Rows are one point carried round by a steady rotation, each followed by how many steps it has turned.
The counts run from 0 to 496.
[117 140  81 107  90 125 125 126 160 149 132 147 165 146 143 137 141 121
 123 121  53 154 173 137 106 103 117 134 119 138  86 140 177 147 107  98
  97] => 347
[119 135  94 129 142 101 137 139 137 120  98 148 177 104 134 110 111 141
 122 154 105 129  93 132 163 114 155 159  82 167 139 107 121 192 120 102
  71] => 59
[106 110  59 120 123 139 134 111 108 114 123 127 160 149 138 122 160 148
 115 136  97 152 182 168 138 109 116 130  94 171 109 134 168 166 120  99
 100] => 163
[114 163  90 119 102 146 127 125 140 122  93 109 199 129 155 108 147 154
 134 102 122 109 161 146 111 125 134 139  92 178 125 135 144 121 152 121
  68] => 224
[119 171  86  94 135  97 114 132 145 137 107 105 156 132 144 141  96 164
 170 138  89 134 103 126 120 134 144 169  98 143 103 117  77 133 126 137
  72] => 448
[135 151  67  92 136 135  94  99 102 132 158  90 171 110 148 112 121 137
 174 169 130 157 157 132 116 128 147 129  95 145  70  99 124 146 132 138
  90] => 1
[ 97 141 115 115 124  95 137 121 141 153 128 141 183 153 126 135 139 123
 105 129  76 153 119 140 158 152 169 131  83 136  82 101 129 148 123 139
  63] => 384
[102 118 108 101 167 109 122 174 163 168 125 149 141 119 162 107 110 153
 146 128  89 110 109 132 116 129 148 140  91 169  88 132 142 143 113 104
  62] => 202
[143 133  88 124 121 123  83 128 142 124 143 125 170 111 111 101  83 150
 177 146 124 108 158 135  98 128 155 127  84 125  70 119 134 180 120  94
 115] => 335
[ 86 124  92  90  93 137 140 106 143 114 145 130 204 117 135 115 112 152
 113 138 131 116 150 123 100 109 111 139  87 182 137 112 118 156 103 124
  68] => 181
[114 131  68 146 102 121 137 137 132 142 102 128 140 128 156 140 111 120
 185 157  77 151 140 145 121 111  88 152  90 178 117 165 143 129 121  89
  93] => 284
[123 109 104 121 153 109  92 132 151 144 103 100 190 102 145 103 105 117
 182 167 140 117 133  98 125 127 151 143  78 153  80 123 132 152 148 116
  92] => 63
[127 149  81 112 144 112  82 134 134 125 154 100 144 103 156  93 106 140
 162 162 119 144 146 149 126 135 121 156 117 128  76 120 146 163  61 118
  77] => 273
[147 136  77 101 168 112 116 120 117 122 107 128 144 154 131 137 163 167
 115 139 105 144 141 166 143 112 136 152  86 152  98 119 158 184 100  78
  88] => 165
[152 163  54 130 133 105 135 166 118 147 112 132 169 151 170 132 122 164
 194 153 122 123 129 102 102 109 138 146 111 151  96 142 118 139 122 104
 101] => 370
[ 78  99  96  78 122  92 143  98 148 170 125 117 184 148 122 126 141 146
 121 160 113 140 120 143 111  94 121 154  95 151 127 115 138 136  94 123
  84] => 93
[120 134  74 109 134 108 137 115 154 119 107 158 142 139 123 114 118 144
 122 122 125 117 125 113 155  92 141 158 118 168  90 162 115 188 114  87
  52] => 438
[137 129  79  98 144 133 130 137  88 143 143 155 160 132 141 143 115 155
 178 180  84 147 137 104  95 125 132 145  85 192 126 136 116 138 112  97
 107] => 326
[122 121  86 113 122 157 145 161 130 165 116 131 148 126 166 131 126  95
 171 147  94 109 146 122 115 111 130 138 103 184  95 139 162 174 110 100
  89] => 433
[121 130  87 121 103 117 130 107 101 110 117 138 176 173 105 146 138 125
 125 132 135 128 136 127 146 129 146 155  92 173  73 141 140 197  91 106
 102] => 252
[150 163  83 154 122 130  97 116 112 119 136 124 145 110 140 126 122 115
 163 137  73 165 166 140 144 163 137 130  72 144  69 131 137 145 152 122
  79] => 380
[119 112  81  95 128 129 141 127  92 141 179 169 152 148 137 152 115 156
 173 172  91 149 139 106 114 117 142 145  93 173 120 148 106 159 109 114
  88] => 325
[109 124  87 129 100 130 127 134 107 123 111  83 212 139 144 154 141 113
 154 157 111 136 127 110 151 133 142 152  86 176  92 114 127 180 144 139
 124] => 66
[126 139  97 124  93 111 100 147 166 158 126 128 162 126 140 143 111 112
 163 132  49 148 170 154 124 119 116 147  94 115  76 144 157 132 120 102
 105] => 196
[125 114  78 118 103 143 133 131 117 143 119 119 174 124 133 128 125 133
 158 147  74 140 169 186 121 114 117 132  77 157 149 122 172 148 117  95
  92] => 12
[107 133  80  98 116 120 132 113 134 109 151 133 207 132 150 112 117 175
 111 133 133 111 174 110  94 123 116 145  95 163 139 121 118 166  93 131
  81] => 182
[123  91  76  89 108 118  93 124 135 156 134 130 153 158 131 101 116 175
 177 147  82 136 135 165  88 122 143 127  98 108 108 146 145 129 123 110
  74] => 9
[104 114 134 107 139 100 133 112 147 142 119 138 169 161 131 134 142 163
 120 135  85 139 141 137 109 141 117 153  44 164 139 136 126 141 137 114
  68] => 472
[113 157  76 134  76 133 141 124 124 142  93 141 174 151 137  92 109 112
 183 135 112 121 141 137 102 135 151 123 101 154 109 143 136 129 145 119
  54] => 222
[133 149  62  90  69 107 131 103 119 125 129  86 188 133 104 161 119 150
 145 137  95 137 160 174 125 116 113 148  87 141 109 118 108 150 107 128
 102] => 489
[122 148  57 102 132 107 150 136 138 129 141 153 126 124 145 130 121 156
 110 118  83 134 144 158 148 118  99 138  97 160 120 127 132 163  87 100
  53] => 350
[106 138  53 122 131 101 113 128 138 101  86 103 177 120 130 117 129 166
 122 100 114 113 150 152 151 121 136 136  93 178 100 141 124 137 164 108
  87] => 375
[115 137  97 137 140  92 136 129 140 124  79 163 194 125 144 113 122 142
 116 159  89 148 114 116 157 110 144 162  91 155 135 116 139 184 110  89
  86] => 58
[147 160  85 117 135 140 119 143 124 120 139 146 191 140 152 125 142 166
 127 116 118 120 150 139 136 118 181 141 111 126  92 116 149 183 143 108
  64] => 227
[126 163 124  81 132 144 114 111 116 135 126 125 140 143 138 148 103 149
 184 170  85 134 125 125  93 152 129 174  73 172 113 130 111 149 100 110
  84] => 176
[130 130  75 116 157 115 125 112 102 115 120 132 159 158 140 127 165 162
 110 131 105 147 177 158 141 123 112 149  81 162 109 135 169 175  98  91
 100] => 164
[100 118  72 116 105 117 134 112 130  95 120 141 189 126 105 105 102 166
 115 136 108 106 122 132 118 114 135 131  69 188 138 110 118 164 121  94
 107] => 331
[142  94  84 106  94 134 109 140 121 161 117 143 166 147 134 108 123 149
 170 153  64 146 144 151  85 131 155 124  96 116 121 136 177 136 125 102
  78] => 10
[128 180  51 108 113 130 121 139 123 118  90 105 147 109 133  99  95 112
 162 129  99 105 136 136  94 153 124 127  88 182  95 111 141 131  97 104
 110] => 37
[130 180  83  85 106 123 141 148 123 142 125 168 151 120 117 124  84 138
 153 124  65 115 110 134 100 140 166 128  96 160 110 121 122 139 100 117
  76] => 264
[146 109  77 105  84 114 143 115 135 141  98 112 193 135 138 154 128 117
 138 141  80 128 142  97 149 119 140 140  82 153 118 120 110 188 145 143
 111] => 216
[110 168  77  89 107 134 132 133 127 130 132 149 141 101 125 111  80 128
 158 126  84 114 130 145  92 144 144 121  91 180 114 114 129 109 107 117
  70] => 265
[102 151  68 129 128 126 146 128 131 129  92 135 161 141 156 132 143 107
 143 149 112 131 178 111 130 104 100 165 102 191 110 159 157 156  91 104
  93] => 435
